The rows of Y fall into 4 groups, and each row is roughly a mix of its group's hidden directions.
Y, 132 rows:
[[ -3 -61 -23  22 -16   9  36 -19 -38   8  15  34 -18]
 [-34 -25  16 -36  26 -26  11 -40 -10 -34  13  29  36]
 [ 32  54  33  31  -5   6 -47  -5  15 -18 -30 -11  10]
 [ 20  13  53  43  -8  13  12  11  28  36   5 -44 -13]
 [-32 -25 -44 -29  -8   7  40  27 -37  19  18  -9 -31]
 [  7   1 -17 -11   4  21 -32   0 -32 -26  75  20  18]
 [ -6 -29 -20  24  16  -3  15  -6 -46 -28 -63  18 -19]
 [-27 -58   2  -1  15 -18  18   0 -46  22  46  -5  12]
 [ 25  11  -9   6   6   6 -47 -45  -4 -17   8  53  40]
 [-15   8 -12  -5  12  22  49  28  11  21 -46 -43 -35]
 [ 20 -28 -41  31 -25   7   5   2  19 -50 -51   4   2]
 [ 10 -17  64   1  -3 -22  19  -6  61   5  29   1  -6]
 [-26 -42  12 -25  44 -27   2  -7  -1 -32  34  -2  43]
 [-19 -28  19   8  41   4  37  27 -10 -49 -16 -42  -9]
 [ -6 -65 -15  33 -19  -3  37 -16 -41  -3   0  21 -17]
 [  5 -19  68  14   4 -36   1  -5  29 -50   8   6  -3]
 [ -2 -39  20  21  45 -22 -30   7 -18 -17  24 -24  49]
 [ -8 -47 -32  22 -22  14  33 -32 -47   0  -3  33  -7]
 [ 22   4 -19  35 -30  29  26 -10  -9  17 -47  20 -49]
 [ 24  38 -20 -10 -16  25 -51   4  12  -3  55   4  27]
 [ 20 -52  -8  60 -25  20  25 -26 -24   9   3  16  -6]
 [-18 -25  -7   2 -11 -26  16 -55   2 -16 -49  30  36]
 [-10  63  -2 -33  24   7 -36   1   3 -38  -9 -16  33]
 [ 16  19  62  15  19 -11  -6   7  55  21  -4 -36   7]
 [  6  29 -50  19  -6  36  -8  -6 -39  38 -42 -10   2]
 [-10  36  40 -18  -1 -35 -25 -40  29  17 -14   7  42]
 [-24  14  30 -48  42 -36 -14   9  29 -36   4 -10  22]
 [ 26  43  29  34 -35  24   6  -8  34  35 -21 -19 -17]
 [  3 -24   1  30 -16 -17  -2 -56 -31  31 -20  48  12]
 [  6  40  -6 -17 -27  18  27  19  54  30 -23 -22 -32]
 [-38 -17 -12 -33  36 -10   0  20 -51 -32  36 -11  14]
 [-20 -39   0  12 -32   8  53  31   0 -11  22 -45 -21]
 [ 28 -52 -10  55 -14   2 -14 -16 -38   0  13  32  -3]
 [-13   7   4  -1   2 -15  27 -26  27  16 -84  -6   5]
 [  3 -28   7  23  28  12  -8  28 -57  24  51 -15 -15]
 [  3 -40  11  37 -23  11  38  30 -20  19  26 -25 -42]
 [ 15 -14  12  15  10  22 -13  23 -33 -48  64   6 -18]
 [-31 -53  -5 -21  11 -24  22  -1 -42 -20  41  23  -5]
 [-14  28   1 -40  22 -12 -20  53  24 -37  10 -39  -2]
 [ 23  -5  20  14  22 -11 -49 -35   7 -25  20  32  50]
 [ 15 -45 -17   4 -20   2   8 -35   6 -25  24  67  -3]
 [ 24  -7 -38  34 -41  38  25  11  -7  17 -19   4 -46]
 [ 32  23 -26  21 -39  34  -1 -35  10  30 -22  41 -16]
 [ 31  47  24  -4  15  10 -54  26  18 -31  32   0  -4]
 [ -3   9  18 -27  36 -42 -38  43  28 -35  -3 -21   8]
 [-41   6  -3 -38  42 -16  17  19  12  -5 -26 -50  29]
 [-37 -10 -12 -13  12  31  63   2 -18 -40 -17 -31  -8]
 [ 11 -12 -21  -4  -7  15 -14  59  -6 -18  64 -20 -21]
 [-35 -32  -8   5  -3 -34  28 -28 -14  -9 -61  -8  28]
 [ -4 -47 -16   2  50  13   4  -9 -15 -53  14   7  37]
 [ -1   7  -1 -25  -5 -11 -12 -15  47  58  36  -9  43]
 [ 31  -7  35  35   5   0   1 -38  56  22 -28   9  23]
 [ -5 -42 -11  21  18  14  28  41 -45 -16   7 -16 -44]
 [ 25  43  27   1   5  10 -12  19  68 -10 -26 -26  -8]
 [  1 -17 -51  -8 -10   8  21 -33 -10   3 -46  54 -14]
 [ 14 -46 -12  24  -4 -41 -39 -17 -26 -12  -6  48  17]
 [ 24 -10 -26  23 -10  35   3  53 -18 -21  16  -8 -54]
 [-29 -27 -14  -1 -26 -13  51 -46   6  15 -45  12  15]
 [ -6 -35 -45  10 -28  11  29  -7 -37 -29 -16  38 -29]
 [-15  26  36  -9  20 -13 -22  46 -38  -2  36 -39 -17]
 [  9  -9  -3  -5   2  11 -30   4 -32 -23  81  23   9]
 [  4 -47 -21   3   8  -5 -21  14 -27 -42  59  18  15]
 [ 18  12   5  51 -11  12  -4 -37 -24   7 -66  15  -2]
 [  4  39  58   7  33   2   6 -23  20  46 -23 -17   2]
 [ 10  49   4 -28  21   3 -40  23  46 -30   2 -21  25]
 [  7   1  63  24  31 -32 -18  17  25  -7 -23 -38   9]
 [ 15  31  28  15  15  19  18  -8  56  23 -47 -31   3]
 [ 23  -6 -15  49 -22  36  24   8 -22  22 -33  -1 -48]
 [-16 -39 -13  23   8 -11  -1   9 -59 -59  -9  -7  10]
 [  1 -24  20  44  -5  17  46   1 -29  34 -17 -13 -46]
 [-23 -40  -7   1  28  -4  37 -37 -28 -25 -45  26   6]
 [ -5 -12 -17 -10 -10  -6 -16 -46 -43 -21  23  61  21]
 [ 16 -32   5  28  13 -11 -34 -39 -19 -35  10  39  41]
 [ 31  49  22  12  11  23 -30 -38  35  26 -11   9  29]
 [ 15 -28 -26  33 -37  37  31  18 -23  19  27  -7 -39]
 [ 41   9  13  28  -6  -7 -48   8  59  -5   1 -15  33]
 [-30  14  -6 -18   6   9  17  -2 -71  44  23   5 -25]
 [  3 -27 -42  -1   6   2 -26  26 -55 -43  29  19  -7]
 [ 21  73  16 -18  20  14 -42   2  31  -2 -10  -2   8]
 [ 17  -5  -8  44 -40  33  34   0  -5  47 -13 -14 -35]
 [ -2  43 -11 -20  41  15 -26  49  -6 -25 -14 -41  -5]
 [ 16  56  -9 -20  22  15 -47   3   1 -50 -13  23   4]
 [-38 -49  17  -7  28 -40  39  -2 -22 -12 -35  -4  -8]
 [ 26  59  15   4   1   9 -30   2  55   3 -31 -20  13]
 [  6 -27   4  27 -25  29  55  -3  -2  46  15  -6 -39]
 [ -5 -26  32  43   7   3  27 -11 -64  15  -4   3 -32]
 [-26 -48 -54 -30   0  -9  40  27  -6  17  -4  -3 -21]
 [-13  16 -39 -52 -25 -34 -34   3  -9  17  16  42  -1]
 [  0  37  43  -3  37 -14 -30  18  22 -27 -19 -42  22]
 [ 21  52  50  26 -17  -4 -16 -28   9  29 -33   9 -14]
 [ 38   1  54  49  18  -3 -26 -27  24 -14 -13   8  21]
 [ 26  35   7  11   8  -2 -54 -22  34  -8 -15   2  55]
 [-41 -26 -33 -32 -20 -22  25  24  -8 -55 -10 -16   1]
 [ -7  -5   6  36  -1  10   4 -58 -33 -25 -40  11  40]
 [ -3  24  19  -3 -16   7  10  42  47 -20   8 -64  -2]
 [-21   5 -13 -43  -8   5  36  48   9  20  28 -24 -45]
 [  5  -6  14 -10  38  12  13  58  -2  12  34 -28 -49]
 [ -1  33  19 -18  28  29 -18  23 -11  -4  70 -27   7]
 [ -9  12  37  19  15 -14  26 -15   7  20 -75 -23  -8]
 [ 26 -42  -6  51 -27  18  32 -30  -1   6 -22  31 -20]
 [ 38  33 -26  25 -24  24 -19 -20  10  27 -47  29 -17]
 [ 16 -33 -67   7   2  38  -1  28 -10 -36  19  -1   2]
 [-28   5  48 -31  31 -30  12  16  24  25  22 -42  14]
 [  7 -52   0  49 -36  -4  31 -29 -11 -10 -29  23  -9]
 [ 48  44   0  32 -36  35 -40   2  14   7  15   7  -8]
 [ 20  10 -43  19 -31  36  11 -35  -4   5 -43  39 -14]
 [ -5  76  32 -12  10  32   0  -8 -20  28   2 -14 -17]
 [-26 -17  29  15  13 -18  33 -48 -19  34 -46  -4  18]
 [  1  67  39   1  12  -7 -48  -7 -15  10  -9 -19  23]
 [ 30  42   9  -2  16   5 -68  20   5  10  40   0  13]
 [ -7  38  49 -12  39  -5 -36   8 -21 -14  37 -23  21]
 [ 11  -6  31  43  -4  32  32  28 -10  17  20 -48 -32]
 [ 22  19 -40   6 -22   5 -34 -27   1 -31 -42  46  14]
 [ -4  -1   5 -19  24  -2   8  67  12  20  26 -44 -36]
 [ -1 -62 -32  -6   4   0   7  32 -14 -27  56   3  -3]
 [ -1 -15 -15   1  37 -15 -38 -25 -51 -25  -6  41  29]
 [  7 -24  15  -5  23 -23 -37  -2  25 -31  45  -1  55]
 [  7   6   6   1   8  18  -7 -65 -29 -17  15  58  22]
 [-22 -20 -22 -25   0  -4  39  45  33  22  -7 -50 -16]
 [-42 -24   3 -55  22 -39  16   7  20  -8  24 -13  31]
 [-43 -16 -22 -14 -23 -13  31   1 -69  16   1   1 -22]
 [ -7 -40  41  11  45 -12   2 -11 -34 -37  36  15  10]
 [ 13  18  16 -20  22 -14 -22  14  76 -24 -14 -16  25]
 [  1 -20 -44   8 -11   8 -18 -35 -49 -22  -3  50  19]
 [ -7  -9  33  28 -41   0  43   2   5  50   2 -32 -29]
 [ 21  64  30   7   9   3 -42  -7  32  -6 -31 -13  19]
 [ 41 -19  11  18  16  -6 -36  54  36  -7  34 -14 -14]
 [-34 -31  15 -23  16 -15  48  24   7 -53  -7 -20 -20]
 [-28 -19 -60 -16 -10  10  16   8 -65  -1  -1   9 -13]
 [-53 -22 -29 -49   5 -32  36  -3   2   9 -25 -10  15]
 [ -2  32  31 -23  38 -21 -49  10  16 -15  20 -20  42]
 [-16 -72 -26 -15  16 -12  19   7  -5 -28  40  12  15]]
One row of each group comes first, with its name. Which group is each row after those in?
[-21 -43  -3 -26  28 -30 -13  19 -16 -43  46   2  25]	V
[ -7 -41  25  14 -24 -50  21 -24  13  46 -23  20  -8]	U
[ 31  36 -30  -6 -18  17 -29 -34  22   4 -26  55   2]	M
[ -9 -70  -6  -3  -4 -13  32  13 -14  -6  49  19 -21]	Z

[  8   8 -21  17 -31   6   1 -60   0  19 -46  40  21]	M
[-12 -43 -43 -23  -4   3  14  46 -12 -33  40  -4 -19]	M
[-20  49   6 -41  19   8   7  41   3  29  11 -40 -25]	V
[ 31 -37  19  42  20  15 -17  17 -26 -38  43  11 -13]	Z
[ 34   5  17  37 -19  21 -18  39 -21   3  42  -4 -48]	Z
[ -6 -25 -21 -22  -1  -4  29  48  58  -2   8 -40  -8]	V
[ 14  46  -5   7 -14  30 -25 -49 -34  -4  -3  47   8]	Z
[ -8 -51 -35  22   0  24  32  -9 -39 -48  -5   9   2]	U
[ -1 -24 -11  35 -48   9  27 -51 -28  27 -12  27   4]	U
[-22  11 -11 -12  14   6   5  63 -34  -4   2 -52 -32]	Z
[  7  -5 -43 -15   5  24 -30  32  -9 -26  63 -10  20]	Z
[ 25  15 -17  37 -40  30  19 -15   8  42 -40   7 -29]	M
[  3  47 -15 -52  10  -4 -43   6  32 -23  19  14  25]	V
[ 13 -13  15  48 -28  21  18 -29 -39  52   9  10 -17]	U
